Each row is where one point has got to under a steady rotation. How many ticks took it there?
The counts run from 0 to 367.
[122 133 155 131 131 125 135 120  97 131 125 144 114  97  92  95 132  99
 139 151 141 107 153 139 119 125 111  95 153 137 116  62 115 119  96 167
 118 111  75  83 149 127 110 144 114 165 148 118 131 148 145 168 116 151
 138  65 175 173  98 130  74 134 151 140 114 174 169 155 114 180] : 298
[123  87 168 116 144 118 157 110 134 134 186 126 158  93 153  78  87 142
 157 125  92 129 187 145 132 122 152 100 145 144 154  86 148 141 127 140
  88 122  76 104  94 138 130  82 142 125 125 127 112 118 165 135 115 146
 180 114  95 129  93 100 110 111 128 139  91 176 157 135 131 149] : 327
[115 108  90 161 167 118 129 114 166  92 126 118 131  85  82 108 133 161
 158 111  97 142  99 118 141 146 101 118 152 122 107  99 125 171 191 122
 130 107  89 139  92  95 142 147 108 155  98 193  95 179 144  98 104  89
 152 134 139 124 128 122 132  86  83 120 167 153 179 152  90  94] : 61
[123  89  87 136 177 133 139 104 108  94 185 100 119 108 127 140 142 138
 139 140 172  98 146 119 163 121 108 110 147 119  79  99 129 142 131 170
 125 114 103 131 123 123 130 118 133 163 135  94 115 130 182 147 119 164
 188 115 123 152 117 100  87 122 111 183 150 190 209 166 125 129] : 44
[119  86 156 142 123 108 123 181 132 128 118 124 148 110 103  99 109 149
 172 159  99  41 134 157 140 118 119 136 150 135  92  84 168 140 131 174
 156 112  99  78  98 109 133 163 110 149 156 121 103 149 139 109 132 138
 112  85 154 145 117 132 126 120 123 165 108 151 175 129  96 134] : 320
[130 171  93 138  87 150 131  94 103 100 162  87 129 122 119 118 135 145
 127  83 128 134 144  97 121 118  98 136 145  96  89  46  89 187 114 122
 106  81  89 130 151 171 123 143 124 132 111 145 104 167 161 167  76 137
 154 149 130 140 132 114 119 103 148 150 167 156 143 116 131 153] : 52
[148 144 135 103 152 136 101 151 147 103 124 104  91  94  97 130 139  93
 160 129 113 126 147 126 113 116  90 111 143  78 124  99 100 132 160 143
 123 127 129 161 149 118 118 163 137 118 111 137  95 153 206 125 157  94
 220  84 176 130 103 139 110  98 106 125 134 161 169  98  88 129] : 165
[152 137 156  87 126 122 129 115 156  96 106 150 110 106 107  93 109 115
 160 103  71 108 116 129 131 168 110 107 140  77 122  93 103 122 109 141
 124 118 115 109 126 104 109 136 117 117  91 110 123 112 167 152 129 107
 178 110 175 120  72 133 152 137 108 109 126 168 115  69  90 132] : 238
[119 156 142 165 120 138 118 144  91 109 137 127 125  97 106  97 127 112
 127 112 158 130 155 122  88 147 104 104 164 113 126  74 102 115 119 180
 124 118  60 105 151 120 110 138 123 173 106 150 116 174 125 173 105 122
 143  57 168 149 142 128  82 107 150  96 165 152 149 158  90 149] : 299
[174 150 120 126 138 118 155 131 123  71 129 141  81 132 105 122 139 114
 147 124 118 113 132 112 167 143 114 120 141  80  78  91 114 113 131 144
 128  94 103 128 118 122 107 175  81 149  97 150 112 154 176 140  99 114
 157 104 180 126 150 156  54 147 130 116 149 161 149  98 109 158] : 196
[113  73 107 142 166 113 139 138 143 100 129  81 104 141 120  92 114 177
 179 147 115  81 140 143 186 134 149  95 114 139 120 141 141 141 120 137
 109  85 122 112  82  97 162 109 141 128 124 125 132 148 195 113 104 146
 133 151  86 116 104 126 147 124 134 176 117 154 190 139 121 112] : 200
[146 124 160 133 161 175 119 131 109  92 132 138 129 145 110 141 124  93
 124  77 145 121 169 107 110 138 137 122 144  90 127 130  81  86 131 166
 113 116  82 128 154 108 120  94 183 173 112 135 106 153 170 165 105 123
 175  78 140 116 122 129 116 143 170  97 157 165 185 147 122 137] : 46
[114  94 160 151 172 128 110 123 121 155 146 115 134 126 113  82 137 178
 186 112 104  94 143 143 136 133 164 125 143 143 162 120 107 135 142 138
  69 134 116  79 109  94 151 128 171 136 116 139 150 150 154 110 114 122
  81  95  90 123  74 100 150  86 115 140 142 134 143 145  98 119] : 295
[115  80 136  91 134 113 121 151 146  95 119 146 112 104 105 117  88 124
 136 148 100  91 168 171 130  97 121 108 153  41 122 135 122 141  71 181
 120 101 155 126 111 117 129 123 144 106 118 139 115 149 182 131 124  98
 155 104 124 195 110 127 133 123 170 151 103 138 173 114  89 131] : 279
[113 136 132 150 145 143  87 140  91 120 151 101 180 128 111  90  89 143
  99 132 123  74 151 100  79 159 144  82 140 122 142  56 133 142 127 157
 124 102  81  89 169 126 161  87 135 158 128 126 128 138 141 149 141 122
 110 108 164 146 130  96 140 121 163 129 179 163 161 149  98 148] : 234
[114  70 111 112 199 103  74 128 139 129 119 127 127 116 127  99 103 156
 143 123  54  97 165 129  99 125 124 102 128  67 185  81 109 135 152 134
  89 140 115 139 119 153 154  88 158 116 124 137 136 153 173  92 130 101
 148 112 127  92 107 103 149 115 153 120 155 151 159 115  92 144] : 55
[156 130 159 123 140 104 142 133 108  92 152 138 124 161 101 105 106 126
 172 155 124  94 181 151 171  88 157  84 155 135 101  71 149 113 105 174
 138 120  96 113 141  98 115 105 147 150 124 109 134 151 175 128 129 160
 163  75 163 159 124 123 100 121 142 135  90 154 179 148 119 125] : 225
[117  89 126 124 174 116 142 174 170 118 138 147 157 123 111  99  97 145
 161 107  38  94 165 102 123 136 167 148 137  82 101  86 132 116 164  99
  99 169 125 145 131 142 138 104 120 148 121 134 111 145 147  74 112  77
 162  99 115 122 132 131 113 153 116 120 130 135 141 117  98 127] : 79
[ 85  76 153 142 140 155 107 155 130 144 141 108 165 138 123  98  93 166
 149  90  95  70 168 115 102 136 145 150 131 119 139 128 104 129 146 151
  86 113  83  98 115 133 168  76 152 158 119 121 113 138 147 122 113 126
 123 108 125 112 114 108 151 105 173 158 147 155 177 149 112 111] : 24
[149 140 129 107 121 104 124  82 151  60 124 141 105 122 134  92 103 179
 148  75  78  98 147 144 199 146 111  92 140  79  85 135 114 121  93 143
 125  87 122  85 114 139 121 136  84 125 101 133 135 104 170 132  98 143
 165 126 134 117  73 126 105 134 157 121 100 178 118  80 122 112] : 334
[178 111 109 110 150 114 137 100 132  65 146  99 128 117 116 110 137 134
 148 133 128 144 101 114 185 129 102  78 141 122  58 100 151 158 131 144
 143  85 104 125 126 118 148 148  88 135  98 151  92 143 158 145 123 129
 184 145 148 124 133 122  67 113 102 148 139 179 164 123 116 132] : 219
[154 135 109 147 174 121 146  88  66 133 159 141 137 107 107 110 107 139
 151 138 120  94 123 126 151 140 150 105 128 114 132  53 119 121 127 163
 110 111 114  93 133  97 150 133  81 160 132 104 172 126 151 160 140 136
  93 104 120 143 102  60 133 176 124 128 207 134 125 113  86 166] : 35
[107 132 141 121 127 165 134 152 127 124 147  76 117 124 108 108 144 156
 155  79 137 123 118  98 101 177 124 146 125  87 107 135  71 170 139 105
 108 109  98  91 109  91 157 148 120 110  85 145 107 137 165 148 127 105
 124 128 152 127  94 127  95 117 122 122 192 166 128 129  58 154] : 324
[139 119 119 119 162 115 132 170 113  95 109 135 126 131  77 105  88 143
 141 132  73  43 135 120 163 179 173 128 102 107 111  79 151 113 131 166
 118 102 136  90 119 120 148 143 116 170 117 125 134 162 160 131 144 105
  82 107 130 151 114 112 169 148 155 122 172 107 137 111  82 135] : 288
[ 99  71 157 123 139 128 170 144 133 134 118 137 153 107 119  94  58 114
 180 139  69  97 158 148 126  81 147 137 184 101 118  78 134 131  99 149
 126  97  89 136  71 105 120 124 108  96 143 147 122 157 138 154 114 123
 170 125 137 141 132 103 127 126 148 142 106 136 193 110  94 142] : 351
[ 96 134 146 167 108 144 116 150 122 122 140 132 123  95 113 118 115 135
 142  80 122 135 138 133  98 147 120 151 165  79 107 127  71 142 132 139
  99 124  82  98 110 124 128 162  93 158 103 180 103 162 141 138  94  74
 141  74 164 148 135 125  80 103 175 111 179 137 162 137  88 135] : 300
[127 124 107 118 192 119 110 161 143 109 151 116 148 127  99 110 112 148
 141 115  76  87 167  97  86 159 182 114 117  59 138 105 126 110 166 127
  91 140 114 138 170 146 155 106 130 169 112 136 127 141 163  96 132  74
 155  92 143 115 130 118 118 158 144  79 173 117 150 134  78 150] : 78
[ 93 144 119 138 142  94 123 152 146 122 141 104 113  98  96  97 155 131
 184 148 158 140 135 161 108 117 101  93 152 124 126 117 122 156 133 128
 128 126 100 145 137  94 129 137 118 136 126 156 119 166 162 121 127 115
 181 111 200 169 103 134  79  68 105 129 126 172 161 148  88 125] : 92
[165 137 154 141 181 130 141 150 146 124 144 164 108 149 110  99  92 161
 139 121  90  89 169 103 135 157 111 139 157  79 115 114 102 103 144 138
  90 136  72 112 113 139 101 135 114 151  98 131 144 159 159  87 124  81
 114  67 163 115 124 132 109 174 152  81 136 134 127 125  73 106] : 174
[ 91  87 116 133 159 110 139 156 153 127 103 150 136  87 109  87 101 137
 186 128  35  77 172 147 129 117 147 123 121 106 148  55 110 132 147 121
  97 124 118 143 122 130 132  73 133 104 148 117 148 149 163 121 107 118
 163 120 100 102  92 111 143 132 132 121 127 158 172  99 119 142] : 56
[132 123 125 117 118 116 141 146 140 133 180 110 133 121 133  89  90 159
 157 143 103  73 143 130 146 144 107 133 141 110 106  70 130 178 133 142
  97  93 102 129  73 120 143 158  74 102 125 119 111 123 168 115 131 101
 132 157 145 165 102  90 126  96 130 173 126 138 152 114  91 109] : 145
[151 120  87 105 196 124 137  90  96 113 162  87 155 128  95 133 135 157
 166 128 141 117 100 120 158 138 168  76 118 109 131 103 136 155 135 159
 117  96 122 106 116  99 177 125 108 134 115 139 133 125 164 119 158 142
 117 143 135 119 130  75 115 145  92 126 200 147 138 144  76 140] : 12
[191 171 132 119 121  85 108 141 112  94 151 111 128 167  99  82  99 182
 154 115  95  86 138 111 171 161 178  84 140 114 100  65 158 136 103 150
 133  96 130  83 134 125 142 147 125 170  94 145 116 148 171 123 134 128
  98  93 138 157 107 120 137 126 154 102 121 119 117  94  99  98] : 312
[ 79  94 145 129 115 114 110 127 147 134 160 101 162 119 129  82 107 187
 165  97  81  87 168 151 129 126 137 130 160 126 128 101 119 162 140 134
 103 120  95  78 123 147 156  93 149 125 111 120 127 124 147  95  90 153
 132 121 108 126  86 107 125  57 157 180 100 174 143 135 139  93] : 1
[131  96 160  90 164 129 108 125 163 139 195  93 139 126 144  69 111 175
 161 135  82 114 187 131 128 151 125  94 127 127 142 108 123 118 139 137
  98 141  96 105  89 136 146 105 129 128 112 116 125 101 165 102 141 101
 160 120 118 113  77 115 111 107 133 131 102 189 129 143  90 138] : 326
[150 149 152 122  77 134 145  96 110 102 121 118 147 121  99 101 104 127
 159  75 107 145 128 126 167 163 146  98 142 153 129  75 145 154 104 129
 103  69 106 114 102  94 157 136 132 123 101 181 102 148 156 173 106 140
 171 143 112 139 104  83 139  92 147 115 173 124 137  82 134 115] : 10
[119 112 124  96 149  96  53 129 125 126 148 107 145 151 117 120 117 155
 155 100 123  82 116 161 138 129 145  95 156  97 154 120 104 151  95 179
 104 121 131  76 127 114 169 131 152 115 125 129 143 126 180 126 155 131
 111 111 125 143  64  64 158  78 147 157 172 133 127 124 103  95] : 367
[134 142 118 131 171 150 138 131  96  94 136 125 157 121  89  88  98 128
 134 142 123 120 143 102 122 158 160  73 135  97 125  92 140 148 100 161
 128  71 110 108 138  96 112 107 105 145  97 163 139 136 131 132 144 108
 100  92 169 194 139 104 114 157 161  89 191 137 140 144  70 157] : 330
[140 132 113 121 153  99 106 118 144  81 131 152 139 127  75 114 136 133
 137 110 119 133 141 139 150 131  82  84 179  86  77  99 124 131 157 159
 160 142 116 132 174 116 102 114 126 159 101 130 104 145 152 102 117 136
 175  68 182 157 100 120 118  96  93 127 113 182 151 149 113  75] : 363
[ 99 138 102 131 169  97 152 146 159  95 131 137 134 118 101 110 115 178
 189 110  81 157 151 130 145 122 147 103 166  45  93 107 112 144 144 115
 123 145 114 138 125 113 124  87  96 145 106 162 136 147 133  76  90  98
 177 117 147 146 131 112  89 135 119  82 145 153 139 117  62 100] : 332
[137 142 137 154 126  74 131 159 130 113 159 129 157 102 104  98 101 164
 186 126  91 111 146 145 169 154 175 118 136 124  92  67 166 153 145 157
 107 127 124 107  99  99 152 157  92 158 125 166 109 121 142 103 146  91
 133 118 129 181 117  91 101  92 114 124 142 109 139  95  93  96] : 217
[117 144 116  98 108  92 124 142 150 105 148 100 112 135 100 117 108 138
 137 137 110 110 178 137 146  92 113  95 163  98 123  50 134 157 100 154
 133 113 143 133 145 126 119 140 130  97 116 112 133 137 179 122 135 124
 167 111 148 209  94 106 134  80 125 149  77 125 155 123 105 116] : 50
